A single turn carries every row of the set below to another of its rows. Some are shown first; where does it send the rows asked next?
J_653: [-0.90 -0.04 -0.43 -3.44  1.00  2.64 -0.03 -1.07 -0.07  1.35  1.89 -2.95]
J_694: [ 2.15 -2.08 -2.34 -2.22  0.14  0.75 -0.21 -0.81  0.13 -0.22 -2.26  0.50]
J_604: [-0.42 -1.81  1.05 -0.66 -1.05  2.22 -1.32  0.07  3.40  0.77  1.34 -1.82]
J_155: [ 0.95 -1.24 -0.81 -0.74  1.22 -0.78  2.55 -0.96  0.02  2.55  0.23 -0.14]
J_60: [-1.18 -1.03 -0.63 -0.26 -0.01 -0.71  0.02 -1.50  1.05  1.23 -3.09 -0.36]
J_359: [ 2.81 -1.93 -2.80 -1.19 -0.04  1.09 -0.05 -0.50  0.00 -0.19 -2.12 -0.20]
J_383: [-0.57 -0.86 -3.95 -1.69  0.44  1.13  0.93 -2.63  2.63  1.21 -0.73 -2.41]
J_198: [ 1.10 -2.94 -1.22 -0.64 -1.29  1.16 -0.22 -1.50 -0.02 -1.44  1.37 -2.11]
J_8: [-0.94  0.14 -0.47 -3.54  0.04  2.38 -0.62 -0.77 -0.33  1.66  0.97 -2.69]
J_681: [-2.04 -1.46 -0.46 -1.16 -0.29  3.88 -0.78 -0.42  2.96  0.08  0.87 -2.32]
J_713: [-1.38  0.32  1.53  0.73 -0.74  0.87 -0.21 -1.05  0.18  0.00  1.16 -1.86]
J_930: [ 1.74  1.78  0.25 -0.73  2.51  3.09 -1.67 -0.69  0.71 -0.60 -0.67 -2.68]
J_59: [ 2.19  1.71 -1.82 -0.01  3.17  0.23  0.10  0.09  2.27  0.77  1.66 -0.57]
J_511: [-1.03 -2.18  1.12  1.03  1.07  2.17 -0.70 -1.72  1.97 -0.73  0.73  1.22]
J_177: [ 1.74 -0.92 -0.62 -0.07  3.27  1.22  1.45 -1.08  2.66  2.47 -2.16 -0.46]
J_942: [ 0.87  0.14 -1.58  0.44  2.30  4.20  1.26  1.41  1.31  1.35 -0.28 -2.57]
J_19: [-0.11 -1.35 -2.17 -1.05 -0.58  2.07 -1.17 -2.75  2.63  3.20  1.96 -1.12]
J_791: [-1.24 -2.94 -1.06  0.58  0.27 -0.14 -0.99  0.14  1.82  1.42 -2.23 -0.18]
J_138: [-1.25 -2.66  1.00  0.20  1.65  2.42 -0.82 -1.73  1.12 -0.48  1.04  1.40]
J_624: [ 0.53 -1.93 -1.59 -1.30  1.67  1.54 -1.62 -3.47  2.22  0.51 -2.79 -1.46]
J_145: [ 1.34  0.22 -1.19 -0.03  3.41  0.46 -2.76 -2.16  0.76 -1.12  0.20  0.33]
J_664: [ 1.32 -0.67  0.17  0.39  2.41 -0.59 -0.94 -1.62  0.39 -1.97  0.04  0.47]
J_18: [ 3.11 -0.84 -2.12 -3.07  2.12  1.31 -0.08 -2.54  0.02  1.56  0.66 -1.03]
J_794: [ 1.59 -2.93 -1.28 -0.90  1.21  1.18 -2.82 -0.06  2.51 -1.54  1.10 -1.06]
J_130: [-2.41 -0.16 -1.61  0.78  1.94  2.70  0.87  0.19  0.17  0.14 -1.98  0.05]
J_612: [-1.27 -0.68 -0.28  0.72  4.00  2.28 -1.83  1.05  0.78  1.41  0.31  0.15]
J_727: [ 1.12 -1.39 -1.16 -0.64  2.29  1.53 -0.71  1.67  2.90  3.48  0.00 -2.13]
J_353: [ 0.79  1.82 -2.12  0.56  1.79  3.81  0.62  0.14  0.90  2.50  1.26 -1.92]
J_112: [ 1.52 -1.54 -3.10 -2.29  1.52  2.00  0.87 -2.25 -0.54  1.54  2.18 -0.58]
J_521: [ 0.79 -0.77 -2.49 -2.60  0.94  2.83  1.66 -0.77  0.63 -1.93  0.85 -1.73]
J_886: [ 2.05  1.52 -0.83 -0.31  3.07  0.64  0.50 -0.05  3.02  0.92  1.86 -0.36]
J_633: [ 1.04  1.46  0.49 -1.04 -0.10  2.43 -2.44 -0.24  0.02  0.01  1.85 -0.08]
J_176: [-0.72 -0.93 -2.49  2.27  1.39  1.75 -1.24 -1.31  2.35  1.90 -1.15 -3.20]
J_526: [ 1.01 -0.06 -1.94  1.22  2.01  1.54 -1.48 -0.75  0.06  1.58  1.54  2.35]
J_724: [-0.55 -1.43 -2.16  1.90  0.91  2.44 -1.16 -0.83  1.81  2.47 -1.49 -3.38]

J_612 goes to J_633
J_604 goes to J_112
J_353 goes to J_664
And these:
J_930 goes to J_794
J_653 goes to J_694
J_713 goes to J_521
J_138 goes to J_8

